(in the rows, 128 means zero)
M: rows in 3 groups, each row roughly a mix of its group's directions:
M (78 x 15):
[[133 139 131 137 110 129 113  87 176 103 142 158 136 115 169]
 [161 145 113 120 119  98 114  81  91 135  98 120 142 128 155]
 [126 153 132 146 111 132 150  68  89 123 123 124 134 164 128]
 [118 124 121 137 126 175 147 161 134 154 105 107 106 158  91]
 [ 80 110 126 118 139 137 134 162 179 100 114 122 111 143 132]
 [ 76 110 134 136 129 165 146 156 160 117 140 134 103 149 107]
 [143 135 144 155 148 143 120  95 150  87 122 150 126 175 149]
 [115 134 113 131 118 151 148 149 117 161  82  98 113 153  93]
 [ 82 126 129 125 108 171 141 127 156 109 137 136 102 161 102]
 [119 125 131 130  99 149 185  99 119 140  98  99 151 141 114]
 [ 80 100 125 136 131 170 140 163 151 131 134 136  99 142 109]
 [137 149 137 123 132 116  84 138 152 107 183 160 114 111 125]
 [ 88 131 127 102 117 114 122 118 178  77 114 131 121 142 137]
 [102 110 153 134 136 146 134 165 154 124 175 151 123 107  96]
 [152 149 126 126  90 154 160  77 118 135 112 107 147 148 124]
 [140 117 133 114 125  95 109 109 133 109 165 152 148  82 163]
 [105 123 120 114  95 148 130 151 159 151 169 136 119  83 118]
 [110 119 160 152 155 136 153 172 150 121 170 132 135 120 106]
 [123 123 113 127 118 159 149 151 120 162  80  98 117 149  95]
 [ 94 119 124  99 144  92 102 168 147 100 152 128 112 109 137]
 [163 126 126 129 157  78 119 142 118 136 109 113 153  99 164]
 [146 132 126 116 123  94 122  78 108 111  77 128 151 134 145]
 [132 112 109 108 124 124 141 161  95 174  99  95 132 107 107]
 [112 113 152 142 100 167 169  95 152 122 136 148 151 123 109]
 [ 99 100 122 114 134 153 118 182 173 125 132 132 105 119 116]
 [116 141 122 135 149 113 142 167  84 155 113  93 114 149  99]
 [158 155 122 132 108 119 127  69  82 136 116 124 139 143 135]
 [141 149 106 105 106 122 145 101 108 128  89  80 134 154 142]
 [ 93 117 133 147 127 142 164 123 149 131  65 122 135 150 115]
 [129 116 126 132 107 151 179  99 106 147  90  99 148 143 124]
 [139 108 129 119 160 113 136 165  71 145 115 100 130 137 104]
 [ 88 114 147 135 132 158 144 161 164 114 162 141 115 134  98]
 [116 164 108  97 118  92 124 134 132 112  95  81 119 148 135]
 [108 153 125 126 120 119 140 113  97 127  80 110 121 169  89]
 [170 149 129 175 147 139 119 130  98 171 112 136 125 141 116]
 [165 105 120 142 125 158 148  96  85 159 107 120 141 139 142]
 [132 116 133 126 113 145 115 120 174 116 177 158 132  94 155]
 [140 134 121 127 158 105  68 155 137 115 149 155 103 121 144]
 [111 143 112 124  88 158 142 106 152 142  77 122 119 146 104]
 [139 110 122 128 109 152 174  94  97 148  97 102 149 141 134]
 [118 166 144 160 148 118 121 102 136  90 135 141 117 177 137]
 [116 165 140 173 141 127 132 148 150 147  88 135 122 147  93]
 [167  92 127 143 148 147 112 124  89 153 157 155 131 111 145]
 [149 143 120 151 125 134 124  88 162 120  86 133 134 146 173]
 [152 165 125 128 136 111  69 132 151 110 152 152 106 131 134]
 [113 123 123 128 132 154 147 167 105 155 108 101 110 153  81]
 [ 97 145 133 149 158 106 102 168 165 119 104 145 108 136 114]
 [104 121 144 172 160 135 117 156 159 133 106 168 117 132 109]
 [ 85 136 129 128 111 163 149 117 155 101 125 124 106 174 111]
 [114 160 142 148 137 100 111 108 145  96 177 152 124 127 154]
 [ 79 151 131 126  98 150 138 137 145 128 153 133 104 137  82]
 [102 133 125 138 116 174 146 157 142 146 124 116 102 156  84]
 [141 127 141 138  92 167 172  81 124 137 130 127 153 132 114]
 [130  97 116 120 155 128 114 194 155 145 117 119 119 105 137]
 [145 138 126 112 142 104  85 153 121 121 186 139 115 103 133]
 [106 112 132 169 164 131 134 157 132 150  76 139 120 141 117]
 [ 95 115 132 137 154 137 148 176 172 110 117 107 116 149 134]
 [124 132 133 129 106 141 115 101 178 106 165 162 131 106 155]
 [160 127 106 102  95 132  88 100 100 155 126 148 123 101 123]
 [166 108 102 126 135 136 106 153  99 180 109 123 121 105 136]
 [114 155 126 119 112  76 114 108 127 120 159 139 139  84 152]
 [161 102 102 117 135 132  98 160 112 173 115 130 121  93 134]
 [116 127 120 139 127 172 147 161 130 154 103 105 107 160  92]
 [149 120 135 159 146 111 139 114  68 164 137 135 148 108 137]
 [145 103 124 117 101 155 170  88  95 142 126 107 153 129 138]
 [151 150 126 148 131 108 144  83  81 135 108 111 146 150 150]
 [130 115 154 148 109 167 145  98 151 123 162 168 144 114 111]
 [160  77 122 122 138 150 119 111  91 138 153 146 133 114 159]
 [177 155 127 123 116  99 115  85  92 134 126 126 151 115 139]
 [ 93 171 133 160 142 118 128 155 130 127 174 124 101 145 122]
 [101 139 122 130 115 157 148 149 120 148 104 107 106 159  76]
 [119 114 119 110  90 151 126 131 171 142 158 144 130  79 133]
 [ 79 129 136 120 117 149 141 133 174  88 137 132 110 154 112]
 [102  98 124 114 137 145 116 185 171 128 135 136 109 111 117]
 [ 94 134 125  79  99 105 150 131 142  98 149  94 134 115 126]
 [123 101 153 163 147 150 124 141 142 136 160 179 131 105 112]
 [156 139 113 131 121 109 123  81  76 148 100 123 138 131 151]
 [123  96 118 121 149 141 116 195 159 144 124 123 113 108 127]]

one row of each group, then the others: which group is each in?
[164 141 136 145 154  83 137 118  96 135 115 110 160 118 159]
(10)
[118 147 144 152 128 151 124  96 162  88 138 155 117 169 131]
(117)
[108 147 133 150 160 107  91 167 163 119 115 152 106 132 117]
(11)

[176 172 123 116 100 133 105  90 125 120 159 127 128 134 133]
(11)
[ 98 110 118  90 133  94 144 166 104 127 141  88 129 108 133]
(11)
[157  96 110 120 159 120  85 139  96 133 141 142 113 120 165]
(11)
[118 126 122 148 132 170 137 179 156 156 161 120 105 125 122]
(117)
[141 105 130 140 153 172 142 158 120 137 101 112 116 172 102]
(117)
[125 134 110 118 122 120 157 122 102 143  74  79 135 152 134]
(11)
[123 117 135 122 103 158 121 115 179 111 170 161 126 105 137]
(117)
[134 115 142 138 147 136 115 148 152 113 196 149 125 108 151]
(117)
[129 139 129 150 111 155 154  91 144 131  72 124 136 161 122]
(11)
